[44 35 20 68] gives 44, 68

[-18  44 -64  19] gives -18, 19

[37 59 11 44] gives 37, 44

[ 69  11  46 -56 -25  13] gives 69, 13

[[ 37  31 -39  57]
 [ 68   5 -34  38]] gives 37, 38

[ 46  16 -28  52 -65  18] gives 46, 18

[ 52 -16  28   7] gives 52, 7
---
[[   8.51 -114.70  -54.90  -88.97]
 [ 122.26 -118.97  -65.83 -104.82]
 [  13.93  -23.48 -192.26  -22.83]] value -114.70

[[-218.91   -6.35 -103.34 -158.70 -170.48]
 [ 130.38 -132.33   70.09  120.02   86.56]
 [-106.79  -56.47  -28.38  -95.99 -197.51]] value -6.35

[[ 1.222 -0.326 -0.665 -2.288 -0.314 -0.846 -1.472]
 [-0.414  0.544 -1.065 -1.462 -0.247  0.107 -2.206]
 [ 0.038 -0.155  1.865 -2.381 -1.125 -2.203 -0.853]] value -0.326

[[  8.013   4.381  -6.751 -19.614  -1.351   0.394  -6.820]
 [  9.280   0.390   4.279 -19.638  -0.484  13.314  -8.314]
 [ 12.775   0.941 -11.389 -21.477   2.083  -5.995  -0.508]] value 4.381

[[-0.18  0.05  0.16  0.02  0.06  0.05]
 [-0.07  0.05 -0.02  0.00  0.02  0.05]
 [-0.04  0.05  0.16 -0.04  0.09  0.05]] value 0.05

[[ -39.11   -8.13   -3.70  -37.54   -4.69]
 [ -14.61   -2.62   20.80   26.41    4.68]
 [-207.04  111.95 -181.67   -4.72  119.56]] value -8.13
---
[[  8.3  -3.9 -11.0 -20.9  -7.3   3.1 -17.9  -3.2 -11.4  28.1  -6.3   9.8
   10.9]
 [ -1.2  10.0  -5.4   0.6  -2.7  10.3 -16.2  -4.6   2.2   4.2   5.4  -1.8
  -12.6]
 [  5.3  -9.5   5.6  -3.9   4.9  -7.3  -0.6  -1.5  -2.3  -0.6  -0.5   1.6
   -2.9]
 [  7.8  -6.3  -1.0 -17.8  -1.3  -4.8 -12.6  -5.6  -3.1  18.0 -10.2  14.1
   21.4]
 [ -1.6  -1.2  12.5  -2.2  -8.9   1.8  -0.9  10.2  -9.9  -9.0   6.5  -7.4
   16.8]
 [  6.9 -20.5   0.0  -8.4   1.1 -13.2  11.9   4.2  -5.3   4.2  -1.7  -4.8
  -11.8]
 [ -3.2   3.9  13.4   1.5  -8.6   4.1  -4.5   7.8   3.2 -12.1  10.1 -10.2
    6.8]
 [  6.9 -21.0   2.4  -8.7   2.9 -15.5  12.5   2.8  -4.1   2.7  -4.5  -1.5
   -4.8]
 [ -0.9  12.9   3.6   1.4  -2.2  10.4 -21.0  -5.1   9.2  -1.0   7.7  -0.5
   -5.1]
 [  4.8  -3.6 -13.6 -12.2  -7.6   3.3  -9.6  -1.1   0.5  20.0   1.0  -3.0
  -17.6]
 [ -3.8  -1.9   2.9   3.6   2.1  -3.3   6.4   0.9 -12.4  -9.7  -4.2   1.3
   12.7]] ans = 12.7

[[  94.8  -54.5  -81.6  -64.5  -26.3   37.9]
 [ 159.6 -130.6 -176.7 -127.2   48.7  143.3]
 [ 123.8 -158.5 -190.6 -143.4  121.4  166.8]
 [  61.8 -119.9 -126.0 -122.1    6.4   42.4]
 [   3.6  -46.2  -62.1  -94.6  -86.0  -53.4]
 [ -49.0    6.7   28.0   14.8  -27.6  -69.8]] ans = -69.8

[[ 0.08  0.01  0.01  0.06 -0.18 -0.06  0.04  0.02  0.01 -0.01  0.12  0.08]
 [-0.03  0.11  0.09 -0.07  0.17  0.05  0.04  0.00  0.11  0.11  0.04  0.10]
 [ 0.02 -0.02 -0.02  0.04  0.07  0.03  0.00  0.04  0.04 -0.01  0.06 -0.03]
 [ 0.08  0.01  0.02 -0.04  0.15  0.05 -0.06 -0.10  0.04  0.09 -0.03  0.00]
 [ 0.10 -0.03 -0.07  0.03 -0.05  0.00 -0.08 -0.01 -0.02 -0.10  0.00 -0.07]
 [ 0.04 -0.08 -0.13  0.07  0.01 -0.03 -0.05 -0.04 -0.07  0.06  0.08 -0.14]
 [-0.01  0.03  0.09  0.00  0.05  0.11  0.09  0.00  0.08 -0.08  0.04  0.03]
 [ 0.06  0.13  0.11  0.00  0.01  0.11  0.08  0.06  0.14  0.04 -0.03  0.07]
 [-0.06  0.07  0.15 -0.07  0.03  0.09  0.00 -0.01  0.14  0.05 -0.02
   0.08]] ans = 0.08

[[  76.7  133.2   37.7   91.6   82.5  170.2  101.6  129.0  100.9   81.0
    50.7  124.5]
 [  95.7   73.6   52.7   79.6  155.8   96.1   65.6   55.3   78.6   68.0
    86.9  108.0]
 [  51.3  135.4   96.5   94.1   96.2  133.3   74.6  227.9   53.4  114.5
    85.2   32.3]
 [ 168.4   80.4   54.4  129.2   97.2   73.4  162.3 -227.7   95.4   54.0
   142.8   90.8]
 [  82.7   56.4  136.6  139.9  147.6   85.1   98.5  105.9   41.5   77.4
    99.8  114.8]
 [  64.7  136.8   69.5   99.4  106.7   82.9   95.9  175.7  122.8  121.7
   173.9   91.2]
 [ 138.2   68.3   94.8   95.7  126.0   72.8  150.9 -110.2  140.7   70.9
    96.7   98.2]
 [ 105.0   77.0  104.8  101.9   73.0   58.6  102.5   18.9   78.3   74.6
   123.0   65.1]
 [  82.5  105.7   87.0   71.3   49.3  139.6   89.8  106.7   95.6   77.2
    74.5  124.4]] ans = 124.4

[[ 1.9  0.3 -0.3  0.0  0.8 -0.9  0.5 -0.8  0.0  0.3]
 [ 2.6  1.8 -0.2  0.9  0.5  2.0 -1.5  0.7  0.0 -0.4]
 [ 1.2 -0.3 -1.5 -1.6  1.0  0.2  0.0 -0.2  0.1  0.6]
 [ 0.1  0.1  0.7 -0.9 -0.3 -0.2 -0.7 -0.2  0.1 -1.3]
 [-1.0  0.2  0.2 -0.9  0.5  0.8 -2.3 -0.9  0.5  0.0]] ans = 0.0
---
[[ -8   0 -22  -2   3  -6  15  -1 -47  -5  47 -16   6]
 [-10   1   1   4   5  -5  18  13 -19   5  28 -17  -2]
 [  7   2 -11  -7  13  -4 -14   1  -6   2 -52  51   5]
 [  4  -2   9   9  -2  -5 -35  11 -10 -11   9  28 -13]
 [  8  -1   3   5   5  -6  14 -13 -30   4  34   0  -8]
 [  3  -4  27  -6  24   4  31  -3   1 -14  10 -15 -10]
 [ -6   0  15  -3  34  -1 -21  -7  10   2  28 -11   7]
 [  0  -4   9  -2 -32  -1  -7  -9   8   0  -9  12  -2]
 [ -5   1  20   2   2  -6   6  -6  -6  -3  19  19  -6]
 [-16  -3  30   0  11  -4   7   1  14  -3  -1   6  -5]
 [-12   2  26 -13  21  -2   3  -8  24  -1  12  10  -5]
 [  1   4   2  -2 -27   3   5  -4   6  -6  -1   9  -1]] gives -1

[[-34   3  14  -2  22   1 -38  41   6 -28  -3 -39]
 [ -4   2  40  35   3  -1 -26  14 -17 -57 -13 -37]
 [-30   1  39  16 -10  13 -19  30   8 -52 -33 -42]
 [  0 -12  43 -31  13  39 -49  38 -15 -43 -24 -29]
 [-30 -16  58  17   0  13 -47  43 -11   9 -16 -36]] gives -36

[[-33 -61  -5  27  43   0  21]
 [ 16  22   9   1 -16  34 -63]
 [-19 -25   8  54  36 -10  28]
 [  3 -20  23  -6 -20  40 -20]
 [-29   6   9  10  11  61 -13]
 [  4  31  25 -10 -23  -6   4]
 [-18 -22 -29  31 -18  28  -8]] gives -8

[[ 17   9  10   1  -2   6 -14   6 -11   0  11  31  -7   2]
 [  2  -5  -9  -3 -10 -11 -15  -2  10   4  -2  -3   3   7]
 [ 15   0   1  -5 -10  -7 -30  24  -4 -25   8  -4 -23   2]
 [ -7  -3  12   5  -6   0  -6  -4  -7   3  -1   2 -12  -1]
 [ -4  -4  -6  -4   6 -12   1   1  -3  -2   1  -3  -6   6]
 [  0   5  -2   1 -10  -9  -6  -5  -4  -5  -4  -6   9   4]
 [ -5 -34  -9  -3 -30 -12 -28   3  14  41 -12 -10   7  50]
 [-13  -5   9  -8 -19 -15  34   1  -4  -1 -10  -5  -5   6]
 [ -5  -4  -8   1   2  14  -5  -7  -4   0  -4   7   2   2]
 [ 14  -1  -5  16   1 -13  -8   2   1   0   2  -2   0   2]
 [ -6  -7   3  -8 -11  14 -30  -6  -8   7 -17  -1  12  15]
 [-10   3  -7  -9   1   0   2  -6  -2 -13 -29   3  10   6]] gives 6

[[ 61 -65 -58  31 -28  58]
 [-70  -2   1  14 -26 -28]
 [ -9  13  10 -56 -18 -41]
 [ 70  18  -4 -28   1  -2]
 [ 42 -38 -43  -6   5  43]] gives 43

[[  0  -7  -9   1  66 -17   2  -9   2  19   0]
 [  8  22  -4   9  35   2   2  18   2  24   0]
 [ -1 -29  25  -9  54  -3  -6   0   2   9   3]
 [  1  56   6   5  43  12   0  -9   2  -5  -3]
 [ -5   4 -12 -13   6  14  -8 -19   1 -20   2]
 [  9  20  -6   9  17   8  -1  29   1  12   3]
 [  2 -48  20  -5  15   9  -9  22   0 -11   4]
 [ -2 -35  15  -4  70   7  -1 -11   2   2  -3]
 [  4  18   4   2  43  21  -5  10   4 -11   0]] gives 0

[[ -8   9  -8  19 -14   5  -4]
 [  4   6   1  -5  -9 -14   2]
 [ 31   0 -34 -27 -18 -30  31]
 [-23  26  -3  45 -32  13 -17]
 [-29  23  11  34 -28   8 -14]
 [-44  39  36  51 -40   6 -28]] gives -28

[[  0 -31  18  45  25  -8  14  22 -10  11 -18  17  -8  -6]
 [ 14 -30  20  53  27  -6  12  16  -3   7 -25  14 -10  -6]
 [ 17 -30  20  47  23  -4   9  13  -4   5 -25  17  -5  -6]
 [ 11 -27   9  51  27 -11   8   9 -12  -4 -22  38   0  -7]
 [  8 -24   7  55  23 -17  11   5 -15  -2 -17  28  -5  -3]] gives -3

[[  0   5   1   6  -6 -12  -4]
 [  0   3   1  -3  -4  16   4]
 [  0  -4   1  -3  -4 -12  -4]
 [  0  -8   1  -3  -1 -12 -15]
 [  0   3 -19  50  -4 -34  -4]
 [  0   2 -10  -3  -4 -15  -4]
 [  0   3   5  -5  -4  13   0]] gives 0
---
 43  -43  -38  -28  -39   60  -36
 -8  -10    1    1   -5    5  -12
-23   46   43   40   46  -31   44
value -43

 12   42  -58   23  -11  -19  -25 value 42

 52   19   30  -48   21 value 19

-19    1    5   53   25  -35 value 1

-66   34   28  -62 value 34

-49  -24  -44   14
-63  -11  -20   14
-43  -26  -48   14
value -24

 36  -59  -15   22 value -59
